Questions about the grid below.
1) Read off the last entry of the smallest entry's row.
2) Read off the entry in the bottom-left corner.
3) Read off the entry just left of 1.16.
4) Read off the last entry, reading row by row.
5) Read off the third entry on the diagonal from the top-right corner.
6) Read off the largest entry in the last row.
7) Read off the entry just right of 3.52.
8) Read off the first entry in the row that holds the largest entry.
[[1.64 2.31 1.18 2.44 0.91 5.57 2.00 2.75 1.58 1.09 1.49]
 [1.20 2.35 0.86 1.11 2.73 1.56 1.22 1.49 0.84 1.78 1.29]
 [0.59 2.12 3.20 0.86 0.53 0.63 1.17 2.02 5.65 1.66 0.66]
 [1.42 5.44 2.60 2.47 2.26 1.46 2.04 0.58 1.93 1.62 1.85]
 [1.12 1.02 0.76 1.03 2.41 2.38 1.38 2.44 0.68 1.40 0.69]
 [2.91 0.89 2.12 1.24 1.16 1.68 0.97 1.73 2.16 1.93 2.56]
 [1.42 1.18 2.42 0.86 3.32 1.58 1.28 1.30 1.68 0.84 1.58]
 [1.79 0.44 1.81 2.10 1.24 1.19 1.34 0.61 1.40 1.23 0.85]
 [1.31 0.62 1.63 2.37 1.67 1.09 4.70 0.50 3.52 0.97 0.56]
 [2.91 5.41 1.56 1.36 0.81 0.82 1.17 1.52 2.46 4.81 1.68]
 [1.09 1.68 1.70 0.88 1.42 1.31 0.46 3.39 0.83 2.31 2.42]
 [0.31 1.41 3.00 1.88 2.41 2.23 1.46 1.20 0.85 0.82 0.89]
 [2.23 2.68 1.97 0.50 2.58 1.48 3.60 1.01 0.89 1.87 1.31]]
1) 0.89
2) 2.23
3) 1.24
4) 1.31
5) 5.65
6) 3.60
7) 0.97
8) 0.59

data =
[[ 3.10 -3.85 -1.09 -1.20 -2.25 -2.02  1.69 -1.38  1.49 -2.30  3.27  1.44
   3.41  0.04]
 [-1.06 -0.39  4.17  1.39  0.91  4.67 -3.13 -2.56 -2.82  1.40  1.55 -1.67
   3.37 -0.85]
 [ 2.24  0.38 -1.45 -1.18  0.04 -2.55 -3.90  3.86 -2.84 -3.95 -4.60 -3.31
  -4.28  2.85]]
The first entry in reading order is 3.10
Report the fifth entry in reading order.
A: -2.25
Report the entry just right of -3.85.
A: -1.09
Report the third smallest entry.
A: -3.95
The entry just right of 1.55: -1.67
The 3rd largest entry: 3.86
The entry just right of the smallest entry is -3.31
Report the entry just left of 3.86.
A: -3.90
The smallest entry: -4.60
Report the entry just left of 1.39.
A: 4.17

Questions about the row below.
1) Find the entry just right of -15.6.
2) Find the largest entry.
5.8	-15.6	-14.7	-16.5	-11.7	13.0
1) -14.7
2) 13.0

B =
[[ -8.05  -3.73  -5.12   0.50  -1.28  -3.37  -1.07  -0.28 -12.81  -0.21
   -6.79   0.18]
 [  0.66  -1.45   2.43 -18.98  -2.63   5.53  -1.11  -6.31  19.80   0.04
   -5.15 -11.22]
 [ -5.85  -1.96   2.14   1.63   6.22  -4.49   1.59   2.97  -2.38  -2.20
   -1.07  -9.44]
 [ -9.12  -2.30   0.04  11.95 -10.18  -6.16 -16.34  -2.63  -4.79  -6.35
   -4.77 -20.69]]
The smallest entry is -20.69
Report the 1st entry in reading order.
-8.05
Report the largest entry.
19.80
Report the entry just left of 2.97.
1.59
The third largest entry: 6.22
Report the entry just left of 2.14.
-1.96
Report the entry just left of the smallest entry.
-4.77
Report the entry just right of -6.16.
-16.34
The 5th entry in reading order is -1.28
The entry just right of the largest entry: 0.04
The 2nd smallest entry: -18.98
The entry just left of the largest entry -> -6.31
Report the entry just right of 11.95.
-10.18

x =
[[-3.19  3.61 -1.31 -0.28 -0.65]
 [ 1.10  3.12  1.59  0.71  0.10]
 [ 2.84 -1.62  0.69  0.91  0.34]
 [-2.67 -2.00  3.05  1.23  0.54]
 [ 0.30 -0.33  2.58 -1.04  3.66]
 [-0.99  2.93  0.78 -4.39 -0.36]
 [ 3.51 -0.37  0.96  2.45  1.63]
 [ 3.14  1.46 -1.33  1.21 -3.90]
 [ 2.33 -4.49 -0.26 -2.70  1.20]
 [-1.57 -1.01 -1.73 -0.67 -3.49]
 [-3.18 -3.18  1.33  1.49  0.13]
 [-0.96  2.07  0.49 -0.65  1.12]
 [-0.91 -1.44 -1.59  0.32 -0.23]
 [ 0.58 -2.36  0.21 -0.88  2.09]]
The last entry, reading row by row is 2.09
What is the first entry, reading row by row?
Answer: -3.19
What is the entry just right of -1.59?
Answer: 0.32
The entry directly below -0.36 -> 1.63
The 4th entry in reading order is -0.28
The largest entry in the first column is 3.51
What is the entry directly above -1.59?
Answer: 0.49
What is the 5th entry in reading order?
Answer: -0.65
The top entry of the column that holds the smallest entry: 3.61
What is the entry just right of the smallest entry?
Answer: -0.26
The 3rd entry on the diagonal from the top-right corner is 0.69
The entry just left of 1.63: 2.45
The second entry on the diagonal from the top-right corner -> 0.71
The entry directly below 3.05 -> 2.58
What is the entry just right of 1.46?
Answer: -1.33
The entry directly above the smallest entry: 1.46
The third-last entry, reading row by row: 0.21
What is the entry directly above -0.67?
Answer: -2.70
The entry just left of 0.69 is -1.62
The last entry in the row that holds the largest entry -> 3.66
The last entry of the smallest entry's row: 1.20
The entry just left of 2.09: -0.88
The entry directly above the largest entry is 0.54
The entry directly below the largest entry -> -0.36
What is the entry directly above -0.99?
Answer: 0.30
The 3rd entry in reading order is -1.31
What is the entry just left of -3.90?
Answer: 1.21
What is the entry directly above 2.58?
Answer: 3.05
What is the entry directly below the smallest entry?
Answer: -1.01
The entry in the bottom-left corner is 0.58

arr =
[[ 0.05 -0.01 -0.11 -0.01 -0.06 -0.12 -0.16 -0.05 -0.03  0.00]
 [-0.03 -0.10 -0.03 -0.19 -0.11  0.12  0.02 -0.13  0.03 -0.06]
 [-0.05  0.08  0.01  0.08  0.06 -0.03  0.01  0.01  0.00 -0.01]
 [-0.05  0.07  0.01  0.07  0.05 -0.04  0.01  0.01  0.00 -0.01]
 [-0.03 -0.09 -0.05 -0.13 -0.09  0.03 -0.04 -0.09 -0.02 -0.05]
 [-0.06  0.00  0.04 -0.09 -0.01  0.16  0.10 -0.07  0.07 -0.04]
 [ 0.04 -0.08 -0.04  0.00 -0.04 -0.11 -0.08  0.04 -0.08  0.01]
 [-0.04  0.06  0.00  0.06  0.04 -0.03  0.00  0.00  0.00 -0.01]
 [ 0.03 -0.12 -0.10 -0.08 -0.10 -0.12 -0.14 -0.04 -0.09 -0.02]
 [-0.05 -0.01  0.07  0.00  0.04  0.07  0.10  0.03  0.00 -0.01]]
The first entry in reading order is 0.05
The last entry of the largest entry's row is -0.04
The entry directly below the smallest entry is 0.08
Read off the fifth entry, reading row by row.
A: -0.06
Read off the bottom entry of the column that holds the smallest entry.
A: 0.00
Read off the entry just right of the smallest entry.
A: -0.11
The minimum -> -0.19
Read off the last entry of the smallest entry's row.
A: -0.06
Read off the smallest entry in the last row.
A: -0.05
Read off the second largest entry.
A: 0.12
Read off the last entry, reading row by row.
A: -0.01
Read off the first entry of the smallest entry's row.
A: -0.03
The entry just left of the smallest entry: -0.03
The entry directly above 0.12 -> -0.12
Read off the fourth entry from the end, reading row by row.
A: 0.10
The third-last entry, reading row by row: 0.03
Read off the entry in the top-right corner.
A: 0.00
The entry directly below the largest entry: -0.11
The second entry on the diagonal from the top-right corner is 0.03
Read off the 5th-last entry, reading row by row.
A: 0.07
The entry just left of the largest entry is -0.01
The third entry on the main diagonal -> 0.01
The entry just right of the largest entry: 0.10
Read off the third entry, reading row by row.
A: -0.11
Read off the second entry in reading order.
A: -0.01
Read off the 2nd entry from the end, reading row by row.
A: 0.00
The third smallest entry is -0.14
Read off the maximum.
A: 0.16

A =
array([[526, 708, 437, 492, 367, 480, 534, 461, 737, 467, 667, 533, 715,
        152, 796, 496],
       [293, 605, 411, 721, 743, 414, 312, 630, 491, 469, 473, 605, 370,
        665, 575, 508],
       [682, 168, 779, 518, 442, 473, 768, 502, 575, 554, 596, 510, 526,
        661, 723, 462]])
Read off the entry just right of 796.
Answer: 496
The entry just left of 496: 796
Read off the fourth entry in reading order.
Answer: 492
The second largest entry: 779
Read off the entry just left of 508.
Answer: 575
The entry just right of 491: 469
The entry just right of 596 -> 510
The third entry in reading order is 437
The entry just left of the smallest entry is 715
The first entry in reading order is 526
The entry just left of the largest entry is 152
Read off the entry just right of 442.
Answer: 473
Read off the second entry in reading order.
Answer: 708
